Some points, one per row:
[ -6 105 -28  98 -16 -28   7 -50]
[ 13 127 -65  13 -18 -15  32 -27]
[ 95 127 -35 -25 -18 -46 -18  -6]
[  0  69 -58  92 -17 -35  37 -32]
[ 22  42 -42 124  -6 -19  -5 -46]
[-113   25   -7  -58   43    2   29   22]
[ -2  49 -56  84  -2 -15  40 -51]
[ 77 -23  21 -68 -54   0   0  44]
[  2 127  -4  46 -25 -39 -35 -15]
[-72 127 -39  20 -19  -1  13  -2]
[ 56 109 -59  12 -41   2  27 -26]
[110  12 -43  64 -34 -18 -29   2]
[ 41 103 -24  57 -66 -10 -10   0]
[-74 127 -40  28 -19 -24   9  18]
[-23 127 -35   2 -23  55  13 -46]
[ 83  55 -40   8 -48  66 -20 -19]
[124  -1 -63 -36 -10   2  17  -8]
[ 17  73 -64  84  -8 -35  30 -38]
[ 45 100 -27  55 -66  -2  -2  -9]
[ -47 -119    8  -69   33   20   28   42]
[ 19  76 -59  61 -32  12  37 -42]
[-88 116 -14 -17  15 -60   2  41]
[-64 -96   6 -71  33  15  33  42]
[  65 -127  -30   -7   13   22    1   35]
Then 18 other points, each followed by its number:
[  6  68 -56  78 -25  11  34 -47] 0
[-112   27   -7  -38   52  -20   24   18] 1
[-53  23 -36  39 -45  99  21  -7] 2
[ 81 -96 -53  53 -10   9 -24  37] 3
[ 37 109 -34  36 -54  49 -14 -25] 4
[-67 106 -16  76 -19  -2  29 -45] 5
[-77  90 -11 -49  21 -44  -8  57] 6
[-58  52 -34  36 -46  93  17  -8] 7
[ -53 -109    8  -73   32   20   31   41] 8
[ 33 113 -35  32 -55  51 -13 -22] 9
[ -7  63 -34 113 -11 -10  11 -55] 10
[ 25  15 -52  39 -39 -60  25  54] 11
[ 27  95  12  -2 -72 -13 -15  31] 12
[ 37 108 -40  37 -47  53 -13 -31] 13
[-84 -87  -9 -22  54  -2  32  24] 14
[ 45 102 -34  81  -5 -75  -7 -32] 15
[ 92 -45  14 -82 -41   3   4  38] 16
[ 40 113 -11  81 -29 -69 -27 -14] 17
Which two of these numbered points are nearest to each point below, looking only along the 2 directions in which the first points spread most? Their numbers follow each, nearest first.
[-31 127 -46  64  21 -55  -3 -26] > 5 10
[ 46 127 -21  -1 -25 -85 -16  25] > 0 10
[127 -33 -43 -62   4  18   7 -13] > 3 16
[-105   -4   -9  -30   57  -21   32   13] > 1 6
[ 49  91 -40  60 -58   2  10 -22] > 13 4
[  -2 -127    9  -77   23   15   22   46] > 8 14
[-98 -69  -9 -23  51   0  28  30] > 14 8
[ 42 127 -14  55 -12 -51 -35 -31] > 17 15
[ 73 115 -68 -15 -18 -14  19 -22] > 4 13
[ 25 127 -11  53 -15 -50 -35 -25] > 17 10
Now 18 new points, numbered from 0 again:
[122 -21 -52 -28 -17  50   0 -17] 0
[-87  99 -14 -50  21 -37   0  49] 1
[-10 127 -67   2  -9  -9  43 -25] 2
[-36 117 -66 -13  -7  13  50 -18] 3
[-24  57  -4  50 -73  62   9  -9] 4
[-82  64 -22  81 -13  10  41 -41] 5
[ 31 127 -18  40 -22 -65 -25 -11] 6
[127 -54 -36 -40  -2 -13  -6  12] 7
[  45 -127  -42   15    8   30   -8   47] 8
[-91 -57   1 -64  38  11  28  43] 9
[-20 127 -35   8 -23  55  13 -49] 10
[ -38 -127  -19  -11   52  -14   42   18] 11
[-25 127 -44  50  21 -60  -1 -25] 12
[-61 127 -23   4 -33  55  14 -26] 13
[-44 116 -63  -5 -11   9  52 -15] 14
[ 31 114 -37  31 -53  54 -13 -24] 15
[-62 127 -39  32 -15 -27   5   2] 16
[ 94 -42   7 -85 -39   4   6  39] 17
The same question for these:
[-28 120 -70 -10  -3   6  47 -20] > 3 14
[ -8  66 -60  90 -15 -30  40 -31] > 6 10
[ -9 127 -46  44  23 -60   0 -31] > 12 2
[127  13 -48 -60 -13 -17  10   5] > 0 7
[  6 127 -46  13 -43  61  -6 -22] > 6 10
[ -5 127 -40  17 -46  48  -2 -20] > 10 2
[-63 127 -31  19 -38  59   8 -14] > 13 16
[-34 127 -32  -1 -28  53  13 -37] > 2 10
[118  19 -66 -28   4 -23  19 -17] > 0 7
[127  11 -45  -9 -18 -25  -9  -3] > 0 7
